One hidden turn or mirror swaps the rows below in pairs. Which row is each named row swapped with?
futi: [  7   1  -4  12  12  -9   6  -4  -4  -2 -15  20   4  -5   6  16  -5   4]
rali: [20 17 -8 17 -3  4 -8 17  8 -1 -2  8  6 -1 -1  5 -8  6]
gur: [ -3   8   8  19   1  -2  -6   6 -11 -17  -3   2  -1  10  17  18 -12  -3]
leli: [ -9   2  -1  10  -5 -12  -2   9  -1  -7   7  14   4  11   7   2  -7  22]
vupez: [-2 -5 -7 13 -5 -4  5 -3 18 -5  3 24  6 14 15 -4 -9  2]
Lusi: [ 25  -1   5  10   1  -4   6  -3   2  -2   9  26  15   2  13  -5 -10  -5]
Libu: [  5  10   9   3  -6  -4  -7  -3   9  -7   3  20   4   5   6 -19 -27  -6]
numon: [  7   2   3  12  13 -20  -2  10   6 -24   5  15  15   8   4  -2  -6  -4]
silir: [ 12   4  -7  14   7  -5   4  -1   0   0 -14  19   6  -3   6  17  -1  10]
nas: [ 16  -7   5  21   5  10  -2  -5   5  -9   6  15   4  -4  12  12 -14  -6]
mel: [  3  13  -5  15  -9  -7 -10   4  11  -2 -23  12  -1  -2   3   6  -9   0]
Runaz: [-11   6  12  22  -7 -11   2   4   1   2   2  13  -7   8   7  13 -17   4]
lusuz: [ -8   7   1  13 -13 -11  -6  -1  10  -7 -17   8  -8  -1   1   8 -12   5]
sekol: [ 24  15  -2  13  -7   1  -8  15   6  -7   4   7   5  -1  -6  -4 -12   5]
moge: [  0  -4 -13  12   0   3   5   1  18  -6  -1  18   6  14  14   3  -3   5]
Zeso: [ -6  -1  -1  10  -5 -13   3  10   0  -4   7  15   6   7   9   2  -4  20]
tis: [ 11   1   9   7   9 -15  -1   1  10 -27  11  21   4  12  -7   8 -17  -2]
zuv: [ 21  18   2  13  -9   0 -12  14   8  -8  10   6   6   1  -3  -3 -11   2]
Luf: [  3   2   4   3 -10  -8  -1  -5  13  -4   2  25   6  11  11 -15 -19  -2]
zonez: [  5  10   4  15   5   6  -8   5 -10 -22  -4   4   3  14   9  16 -11   1]
zev: [ 14  17  -7  16   0  -5  -7   8   9  -6 -20  12   7   0   2  -6  -5  -7]
Tok: [ -6   9  -2  12 -11  -8  -5   1  11  -8 -15  11  -9  -3   4  11 -11   4]
voku: [ 10   2  10  11  10 -16  -2   4   9 -28  14  17   7  12  -1   8 -12  -2]
Piv: [ 15   6   8   6   8 -12  -1   2   8 -26  11  17   1  12  -8   5 -23  -3]
Bipub: [ 11  15  15   4  -7  -3  -9   7   6 -15   9   9   4   4  -3 -13 -21   0]
Zoz: [ 16  17   3   9  -3  -9   0   2   1  -5   1  21  -5   7 -12  -7 -25  -9]
bigun: [ 16  13  -4  13   3  -7  -5   9   8 -10 -12  15  16   4   6 -11  -1 -11]
Bupi: [ 15  20  12  10  -8  -6  -2   1   0  -7   0  17  -2  10 -16  -5 -22  -5]
vabe: [  2   2  -1   6  -4 -13   6  10   2  -6  13  23   9  10   9  -6  -2  14]
tepor: [ 25  -1   6  11   1   3   8  -7   4  -4   6  23   8  -1  11   2 -13 -10]
gisi: [  5   7   9   6 -11  -4 -10  -4  10  -7   2  16   5   7   4 -18 -25  -6]
gebir: [-12   5   4  12  -7  -7  -4   8   5 -11  -3   2  -6   4   4  11 -10  15]
bos: [-10   4   4  23  -9 -11   2   2  -1   3   0  15 -11   5  13  12 -15   0]
sezok: [ 10   3  -9  17   2  16  -2   6   4 -18  -2   6   3  15   9  12  -6  -1]
duv: [ 11  -1   2   6  11 -11   2  -5  -9 -19 -13  25   5   0  -5   9  -1   1]
nizi: [  3  10  10  18   3   5  -7   4 -12 -18  -5   3   3  11  12  17 -12  -2]
Fite: [ -7   7   9  18  -5  -6  -1   3  -6  -6   0   9  -9   4  17  20 -19  -1]
pog: [ 15  -7   6  21   5  11  -3  -5   4  -8   5  18   7  -1  16  10 -15  -9]
mufi: [ -9   8   3  18 -10 -15   2   0   4   2  -2  14  -8   4  13  16 -17  -1]
Nipub: [  6   1   0   9  14 -10   3  -3 -12 -13 -14  22   7   0   3  10  -5   4]
daso: [ 21  -4   7  17   3   6   1  -5   9 -10  10  21   6  -1  11   8 -14 -11]
dabo: [ 15  14  11   3   2 -12  -2   1   1 -15   6  23  -3   8 -10   0 -27  -7]
bareg: [ 15  20   4   5  -6  -9  -3  -3   0  -5   1  21  -2   8  -8  -8 -27  -7]
nin: [ 10  -1   2   7  11 -12   3  -4 -12 -20  -9  23   9   0  -1   4  -3   3]

Nipub swaps with daso
Luf swaps with mel
Lusi swaps with silir
sekol swaps with Zeso
dabo swaps with Fite
bigun swaps with moge

One hidden turn or mirror swaps the rows below in pairs. Which row is each named row swapped with?
Fis: [ -2 -12 -12  15  -8  -4  10  -2   2  -3   4   8 -14   6  22  -8  15   6
 -13  -1  -3   9]
sug: [ 5 -7  2  7  8  1  7  8 -1  5 -2  0  4  5 12 -2  0 -9  1 23  0 -4]
kar: [  4 -12  -6  14  -9   0  12   7  -5  -5   3   4 -13  12  19  -9   8  -1
 -14  -5  -3   0]
rufek: [-10 -11  10  -7 -15   1   2   0  -6  10   0   0   9  -1  -5  -2  11   2
   4   6   6   9]
togeg: [  7  -4   7  -8 -19  11   3   5   1  -7   8   1   0  -4   3  -9  22  13
 -10  -6 -14   5]
Lobon: [  4   3 -12   9  -1  -3   4  -2   9  11   5  13   0  -6   7 -17  31   9
   6  10   1  10]
Dop: [  1  14  -6  -1   3   4  10   2  -7   3   8  11   7  -3  -3 -12   9  -4
  -7  11  12 -11]
vepen: [ 10   5  -6  -2   6  -7  16  -2  -1   3 -12  -4   3  -9   4 -19   9 -10
  -7   8  -1   4]
Ginud: [-5 -6  9 11  3  3  1  5  2  3  5  3  6 13 12  2  5 -6  0 22  1 -2]
Lipu: [-10   8   8   7  -2 -11  18  -6   1  -7   0 -11   0  -2  10   3   4  -5
   1   4  -1  -1]
zakid: [-13 -11   7  -9 -12   7   1  -1  -4  12  -2   4   2   7   4   0   4  -1
  -6  -3   4  10]
beve: [  8   8   4  -1  -3   4   3 -15   1   5   9   8  -8   8 -20  -8  17   3
  -9  -3  -8   8]
Bar: [  7  11   0  14  -7  -4  -7 -10  15   3   8  19  -4   0  15  -8  12   5
   0  -7   3  -6]
Zele: [  7  -2   1  -7 -14   6   4   3  -6   5   5 -10   5  -6  -6 -15  19  10
  -5  -3 -11  13]
geluz: [-7 -9 13 10  1  7 -2  3  0  3 11  9 10 12  7  6  6  3  2 11  4  1]
zumor: [  8   2  -3   0   6  -1  17   3  -1   7 -11  -6   4   0   5 -13   5 -13
  -3  16  -2   3]
Kitu: [ 10   5  -5   2   6  -3  15   3  -4   4 -12  -9   3  -1   5 -15   7 -12
  -3  12  -3   3]
masu: [  4 -11   7   0  -5  13  -7  -5  -7   5   6   9  -4   7   3 -11   6   1
 -22  -6 -10  -5]
lonus: [  8  -7   5 -11 -18   8   6   4   4  -2   4  -3   0  -2   3 -13  19  13
  -7  -3 -16   8]
lada: [  7   0   5  11 -16   3  -5 -14  -4   7   6  -2   2  -9  -2  -5   5  -6
 -17   5 -14  -6]
govem: [  8   3   3  12 -16  -3   0 -14   1   9   5  -3   6 -15  -1  -5  11  -2
  -5  13 -15  -3]
Soran: [ 18  11   5   6   6  -3  11  12  12  -3   9  12   7   7  -5 -12  14  -1
   2  -8  -3   5]
lem: [21  5 -1  8  4 -3 13 18  2 -8  7 10  1  9  3 -9 13 -2 -1 -8  0 -1]
kubi: [  2   5  -6  -1   5 -12  13  -9   4   0  -9   3   4 -18   9 -16  15  -8
 -12   2   2   6]
damul: [  3  12  -1  16  -2 -10 -10  -9  11   6  12  15   1   1  11  -8  11   5
   1  -1   6  -8]
Mevud: [ -6  -4  15   3   6 -14   8  -7   6  -1   8  -6   0  -1  13  -4  19  13
  10   9  -6   7]
garib: [  0 -15  -7  14 -10  -3  14   4  -3  -1   2   8 -12  10  19  -8  11  -1
 -17  -5  -2   4]
Sula: [ -2 -15   0  12   8   7  18  13  -1  10  13   8 -10   5   1  -9  13   3
   3  -1  -8   3]
divab: [ 11  -3  -2  13  -6   2  16  13  -4  -8   6   6  -8  14  11  -8   7  -4
 -14 -10   0  -1]
dile: [ -6  -4  13   0  11 -10   5  -1   9   1   8   2   1  -1  13  -7  23  14
  11   5  -5   6]
Mibi: [  8   8   4   0   3   0   1  -4  15   9   7  11   8   5 -18  -6  15   6
  -1  -4  -8  10]
mipop: [  5  -9  -5  14 -12   2  15   7  -3  -4   2   4 -11  10  22 -10   7  -2
 -13  -5  -3  -1]
Pinem: [  6   0   3   9 -14   4  -5 -11   1  12   5  -2   3 -13  -3  -5   3  -3
 -12   9 -17  -2]
zuku: [ -7  -3  12   3   6 -13   9  -4   7   0   5  -6   4  -7  12  -3  22  13
   8  10  -5   6]
laku: [  4  11   3   9 -13  -2   0  -9  16  -1  -4  12 -13   4  13 -11  13  -3
   7 -10   0   5]
suze: [  8  -2  -3  -4  -8  -3   3   2  -9  11   4  -9  11  -2 -11 -17  15   8
 -10   4  -9  10]
Zurer: [ 10  12   6   1   4  -2   4  -4  15   6   7  10   8   4 -16  -7  17   5
   0  -4  -5  11]
dilo: [-11   5  12   6  -5 -18  12  -9   6  -8   1  -8  -2  -2   9   0  10   3
   3   8  -4   6]
foz: [-10  -8  14   6  -7   6  -7  -2  -2   4  13   8   9  11   2   6  12   3
  -6   7   3   7]
vok: [  1  -4   3   4 -11  11  -6 -11  -4   7   4   3  -3   0   0  -6   1   0
 -21  -2 -15  -8]
riti: [ 10   3  -7   0   8  -4  12   0  -1   8 -12  -8   4  -8   6 -17  11 -11
  -6  11  -2   5]
regag: [  9   6   2   6  -3   4   5 -15   2   2   9  14 -11   9 -16  -2  10   6
  -9  -7 -10   2]
bive: [  0   7   1   0   3 -12  15 -10   6  -1  -4   7   8 -20   8 -14  16  -3
 -14   1   4   4]
dato: [ 13  11   3   5   9   1   5   2  13   4   7  12  11   6 -14  -6  15   5
   4  -3  -3   4]
Mital: [-12  -9  15   7  -7   6  -6  -1   2   4  10   9   7  13   6   7  10   2
  -4   9   3   5]
Ropof: [  7  -7  -5  11  -5  -2  12  10  -4  -6   6   6  -9  11  19  -8   7   2
 -18  -9  -1  -1]
limor: [-11  -9   7  12   9  -6  10  -3   6   1  13  21   2  -6  13  -3  11   4
 -10   3   1  -8]
maza: [  6  11  -3   8 -10   6  10  -2  13   0  -2   5 -15   6  14 -11   9  -4
  10  -9   0   8]
Buve: [  3   5  -4  11   5 -15  -6  -6   4  14  13   3  14   0  -5 -10  12  11
  -4   9  -4  -1]
Fesel: [  8   6  -6  -3   4  -8  17  -6   1   3 -11  -1   2 -11   3 -20  14 -10
 -13   8   3   7]
tir: [  7  11  -2   4   0  -1   7 -12  -1   5   7   0  -7   8 -18  -3  14   2
 -12  -8  -5  11]
sisav: [-13 -14  10  -4 -18   0  -1   0  -4  12   5   5   6   5  -5  -1   7   3
  -4   1   2   5]
kiko: [  9  -6  -2  11  -6   0  14  12  -4  -7   2   3  -9  13  16 -10   2  -3
 -13  -9  -2  -1]
fevev: [-10  -7   9   9   7  -9   8  -5   5  -3  13  19   0 -11  12  -3  11   7
 -14   2   1  -8]
dena: [ -4 -12 -10  18  -9   0   9  -4   7   4   4  10 -13   5  21  -8  21   8
  -9   2  -5   9]
lol: [ 11   7  -4   1   4  -5  19  -3   1   2 -11  -7   3  -9   5 -19  11 -10
  -8   7  -3   2]
nuniv: [  8  -8  11  -6 -19   9   5   1   8  -8   7   6  -4  -5  10  -8  18  14
  -7  -5 -12  -1]
Mubul: [  5  11   0  11  -7  -7  -8 -11  15   4   5  16  -3   2  12 -10  12   3
   3  -7   6  -8]
kav: [  4   6 -10   8   4  -2   8   1   9   7   8  14   2  -4   5 -16  30   8
   6  12   6   9]
Pob: [ -1 -11  14  -2   8   7 -10   1   3   2  11  14   1   7  13 -12  21  11
  -2  -4  -1   1]

divab swaps with zumor
Ginud swaps with Soran
zuku swaps with Bar
kubi swaps with Fis
vok swaps with Zele
Pob swaps with Buve
laku swaps with dilo
lada swaps with lonus
foz swaps with Mibi

One hidden turn or mirror swaps the rows below in pairs. Which row is each named row swapped with?
Vorid: [  7   6 -14   7   1  -7 -10  -1   0   3 -17  13   6   1   8 -11 -10 -14
   4 -19   6   4]
Fuli: [ 13  11  -6  -4  -4  12   5  -5   4  -1 -24   8  -4   6   4   6  -3 -12
   2   2  -7 -19]
Nove: [  2   8  -7  -4 -14 -10  -7  -9  -1  11 -11   6  12  -1  10   2  -8 -19
   4  -5 -13 -13]
rav: [ 21  13 -10  23  -3 -11  -1  -7  -6  -2 -16 -14  -2   5  13   0 -13 -10
   3 -10 -10 -12]
Pim: [  5  10 -13  -9  -2  -1   6  -3  -6 -14  -2   3 -10   3  -7  -4 -16   3
 -15  -1   0  -8]
lam: [  1   4  -1   1 -11  -5  -2  -3   8   1 -14   3  17  -2  -8  17  -1 -13
  -7  -4 -16  -2]
Tup: [  8  -4 -19  15   1   1  -1   4  -5  10 -12   6   5  15  -5  12  -7 -13
  -5 -22 -14   7]
tato: [  6   4 -11  -6 -14   9  -1   1   4  -5   5 -11  -6  -3 -12   6  -4   6
   6  -8 -10  -2]
mit: [  1   8  -9 -11  -4  -2   6  -1 -18 -12  -8  -4 -14   6 -10  -2 -10  -4
 -10  -1   2  -5]
Kepa: [ 16  -6 -11  -1  -1  -5 -10  -9 -12  -7   0  -5   9   7  -9  -7  -9   1
  -4 -22   2 -12]
Sepe: [ 23   8 -11   8   4 -13  -1   1  -3  -9 -23 -10   5  -2   2  -2  -2  -2
 -20 -12  -7  -7]
rotig: [  0   8  -8   2 -19 -14   1  -1   8   8  -9   1   7   9   2   7 -13 -22
   6  -3 -11 -15]
rudaz: [  0   7 -10  11 -19 -10  -2  -9  -1   9  -6   3  13  -1   6   5  -3 -24
   0 -11 -14 -12]
zuve: [ -3  10  -4  -1 -12 -16  -4 -11  -1   8 -15  -2  16   3   4   3  -9 -19
   0  -2 -11 -10]
pum: [ 13   0 -21  -8  -7   7   8   2   3  -4  -8 -21 -11  -3  -3   7 -14  -2
   1  -6 -10  -1]
siles: [  9  18  -3  13   4  -8   3   5   4   5 -13 -12   2  11  17  -2 -11  -7
  -1 -13 -14  -6]
Gek: [ 11  -9 -10   0  -1  -8 -16  -6 -10  -1  -3  -6   5   5 -16   1 -12  -3
  -2 -23   3 -18]
Vav: [ 13  16  -5  10  -5  -5   8   3  -4   5 -14 -13   3   6  21  -6  -2  -3
  -1  -8 -10 -11]
tida: [  3   6 -13  17  -1  -8  -5  -1   2  -2 -18   8   2  -1  11  -2 -11 -13
  -2 -16  10   6]
Vutuz: [  7 -15 -12   2   4  -3  -8 -11  -7   0  -1  -6  13   5  -8   7 -12 -17
  -2 -17   0 -13]
Kigub: [ 15  -3 -17  -2 -14   7   7  -4  -5  -8  -2 -13  -2   2  -1   9  -4   5
   4  -4 -16   3]
ponez: [  5  12 -15  -2  -1  -5   9  -1 -14  -9 -11  -4 -10   8  -9   4 -11 -12
 -17   6  -3  -9]
meba: [ 20  10 -13  17  -2  -6  -1   2   3   4 -12 -14  -3   1  20   4  -3  -9
  -7  -8 -16 -10]
fufen: [ 10  -1  -8  -7 -14   7   6   4   0 -14   1 -14  -6   0  -4   9 -12   5
   4 -11 -13  -1]
nuti: [  5  15  -9  -1  -4  -3   7   3 -17 -13 -11   2  -6   5 -15   2 -14  -3
  -8  -1   6 -15]
Nesit: [  5   8  -8   8 -21 -12  -7 -12  -4   5 -11   6   2  -3   4   1  -7 -21
  -4  -2 -16 -18]
mer: [  8  -8 -15  10  -3  10  -9   4  -6   9  -5   6  -1  10  -7  10  -3  -6
  -4 -27 -10   2]
Mulo: [ 12   4 -19  11  -5   6  -7  10  -6   2 -11  13   1   9  -6  12 -10  -5
   3 -29 -13   2]
meve: [ 15  -2 -14   2  10  -3 -15  -7  -8  -7  -3  -2  15   8 -15   1  -9  -7
   0 -14   9 -14]
muma: [ 16  18  -3   3  -4  18   8  -3   2  -1 -13   8  -4   2   6   1  -5  -9
  -3   8  -4 -14]
Poka: [ 16  16  -9  17   4  -4  -1   1  -2   7 -13 -16  -1  -2  19  -2  -9  -4
  -2  -7  -8 -10]
Rufug: [ 10  11  -9  -7  -3  -1   2   6 -11  -7  -5  -3  -6   3 -19  -6 -23  -2
 -16  -1  -4 -17]
Leba: [ 15   3 -21  -3 -15  10   3  -1  -2  -7  -2 -19  -1 -11   2   8 -17  -8
   3  -1 -13 -11]
muke: [  9  -4 -16  -3   9  -9  -9  -6  -3   5   0  -9  15   4  -1   2 -20  -8
   8 -19  -4 -13]
Nam: [  6  -5 -12   6   4   3 -11   4  -8   3 -10   6  -1   5  -8  10 -19  -5
  -5 -30 -13   1]
megov: [ 15  12 -13  16   4  -8  -7   0   1   0 -16   7   5  -8   4  -8 -14 -11
  -4 -12  10   5]
fur: [ 17  13  -4  -4  -5  14   6   3   7   3 -17  12   8   1   1   3  -5 -14
   2   4 -11 -14]
Pize: [ 20  16  -4   4 -10   9   7  -2   4  -6 -20  11  -4   0   4   0  -1 -12
   2   2  -4 -14]
gelod: [  2   4  -8  -6  -6   6   5   6 -12 -11  -7  -3 -11   2  -9   6 -20  -5
 -16  -2  -5 -15]
sobag: [ 10  -2 -15  12  -2   5  -8  10  -8   1  -1   8   3   6  -9  12 -10  -6
  -8 -22 -21   6]
Varik: [ 11  -2 -12  11  -2   4  -9   6  -7  -2   0   8   6   3 -11   7 -17  -6
   0 -21 -19   8]
Fufe: [ 15  21 -14   8   4 -11   7  -2  -2   0 -15 -17  -6   6  13  -4  -4  -8
  -2  -9 -14 -13]
misad: [  5  14 -10  -7   0  -6   4   3 -16  -6  -9  -3  -5   7 -18  -1 -20  -3
 -15  -2  -4 -10]
gebef: [  8  -1 -16  11   1  14 -18   0  -3   0  -5   7   5   6 -10   4  -7  -4
  -2 -24 -14   1]
Bosu: [  3  14  -8   5 -14 -15 -12 -12  -3  12  -9   4   3  -3   5   5   1 -21
   4  -8  -9 -11]
dodu: [ 17   2 -21  -7 -15   9   6   7   8  -9  -5  -4   0  -3  -5   9 -10   5
   4  -5  -8   3]
kide: [  7  11  -7  15   1  -8  -4   1   6   1 -18  11   7   4   4  -6  -8 -13
   4 -16  12   1]
sugu: [  7  -3 -17  -3   2 -10 -16  -6  -3   3   0 -11   7  12 -12   1  -7  -8
  -2 -14   7 -14]

Kigub swaps with sugu
fufen swaps with Gek
Sepe swaps with lam
Fuli swaps with tida
fur swaps with megov
Bosu swaps with Vav
Mulo swaps with nuti

